One turn sends every row of this set to another row. A few are shown first. Where does it send the rows asked after them?
z53: -10; -4; 1; 8; 2; 6; 5; -2; -2; 3; -1; 25; 16; -1; -12; -2; -2; 1; 23; -4; 3; -3
z416: -8; -7; 1; 9; 8; 7; 7; -11; -2; 2; 0; 12; 12; -6; -4; -3; -16; -7; 20; 1; 5; 4
z255: 0; 14; 8; -9; -15; 2; 0; 6; -4; 5; 5; 4; 4; -5; -3; 13; 12; 1; 16; -9; -8; 4
z8: 19; 7; 5; 3; -2; 10; -4; -8; -5; 0; -2; -8; 4; -6; 15; 0; 1; 10; 10; 5; 11; 19
z980: 11; -5; 9; -4; -6; -3; -17; -5; -7; 1; -5; -14; 3; 8; -13; -12; 5; 13; -9; -21; -4; 4
z304: -11; -5; -10; 19; 1; 4; 10; -4; 8; -4; 4; 13; 13; 10; -5; -3; 3; 0; 11; 12; 16; 12
z36: -12; -10; -7; 1; 11; 13; -2; 0; -1; 2; -4; 16; 2; 3; 9; 5; -18; 12; -1; 7; 7; -6
z357: -15; -2; -9; 4; -2; 7; 1; -6; 5; -3; 5; 14; 13; -3; -12; -11; 7; 2; 23; -5; 14; -7
z194: 12; 3; 4; -8; 5; 21; -12; 7; 0; -1; -1; -2; -1; -14; -9; -9; -6; 3; -16; -11; 13; 4
z671: -15; 10; -2; 12; 2; 9; -11; 8; 7; 4; -1; 30; 5; 2; 1; -2; 0; 12; 0; 0; 5; 2
z959: -6; -1; -5; 17; 7; 4; 2; -8; 10; -2; 5; 10; 13; -7; -4; -7; -7; -7; 14; 6; 15; 15
z48: 2; -2; 2; -12; 1; -4; 5; -3; 0; -14; 5; -11; 6; 14; -8; 10; 15; 20; 8; 9; 7; 8
z866: -5; 21; 3; -2; -5; 7; -3; 2; -4; 3; -1; 11; 0; 16; -14; -14; 15; 6; -14; -7; -11; 5
z203: 4; -4; 13; 1; -6; -3; -9; 1; -6; 2; -3; -18; -4; 9; -11; 1; -5; 0; -17; -13; -6; 14
z276: -18; -9; -13; 6; 0; 7; 11; -10; 2; -6; 5; 4; 9; 8; -6; -6; 4; 2; 16; 7; 16; -4
z951: 21; -7; -3; -1; 5; 8; -3; 15; 6; 0; -3; 9; 14; 2; -10; 3; 2; 7; -22; -5; 2; 13
z897: -8; -2; -12; 6; 9; -7; -8; 3; 18; 0; 3; 25; 18; 6; -2; 1; 3; 12; -3; 4; -1; 6
z127: 8; -2; 16; 0; -3; -6; -14; 1; -5; 1; -6; -10; 2; 10; -16; -4; 1; 8; -12; -18; -9; 12
z851: 9; -7; 1; 7; -17; 2; -11; 4; -4; 2; -5; -13; 1; 13; -4; -3; 11; 7; -18; -16; 2; 9
z434: 16; 3; 4; 2; 2; 2; -2; -4; 3; -10; 1; -5; 8; 8; 2; 3; 13; 22; 6; 10; 14; 21
z861: 2; 11; -12; -13; 1; -1; -5; -11; 5; 0; 7; -10; 6; 6; -9; -20; 13; -2; -15; -5; -7; 5
z998: 5; -3; 5; 5; -13; 0; -12; 2; -1; 2; -1; -20; -4; 6; -6; -3; 4; -2; -19; -15; 2; 14
z678: -6; 7; 4; -19; -7; -4; 0; -1; 1; -8; 10; -10; 3; 0; -11; 10; 17; 7; 15; -3; 1; -1
z984: 12; -11; -14; -12; 7; 0; 8; -5; 1; 1; -1; -7; 10; 13; -4; -1; 0; 1; -21; 2; -8; 5
z281: -23; 12; -11; -2; 4; 4; -13; -10; 12; 2; 8; 9; 1; -8; 3; -14; -2; 1; 4; 0; 5; -4
z154: -5; 8; 9; -9; 1; 22; 1; 3; -17; 2; -5; 2; -10; 8; -7; -6; -6; 6; -14; -5; -2; -5
z294: -22; -3; -13; -4; 8; -3; 3; -9; 5; 3; 2; 10; 5; 12; 4; 1; -9; 5; 0; 10; -7; -5
z934: 11; 9; 10; -1; -10; 10; 2; 0; -12; 9; -3; 0; 1; -5; 13; 10; -1; 2; 13; -3; -4; 9
z694: -5; -5; -14; -3; 13; 4; -15; -5; 18; -3; 5; 8; 10; -13; 4; -8; -9; 7; 1; 0; 14; -1
z191: 10; -11; 1; -1; -11; 1; -11; -3; -10; 2; -8; -15; 2; 15; -6; -8; 8; 13; -13; -18; -2; 1

z276 turns into z357
z897 turns into z294
Now find these:
z866 turns into z154
z934 turns into z8
z203 turns into z998

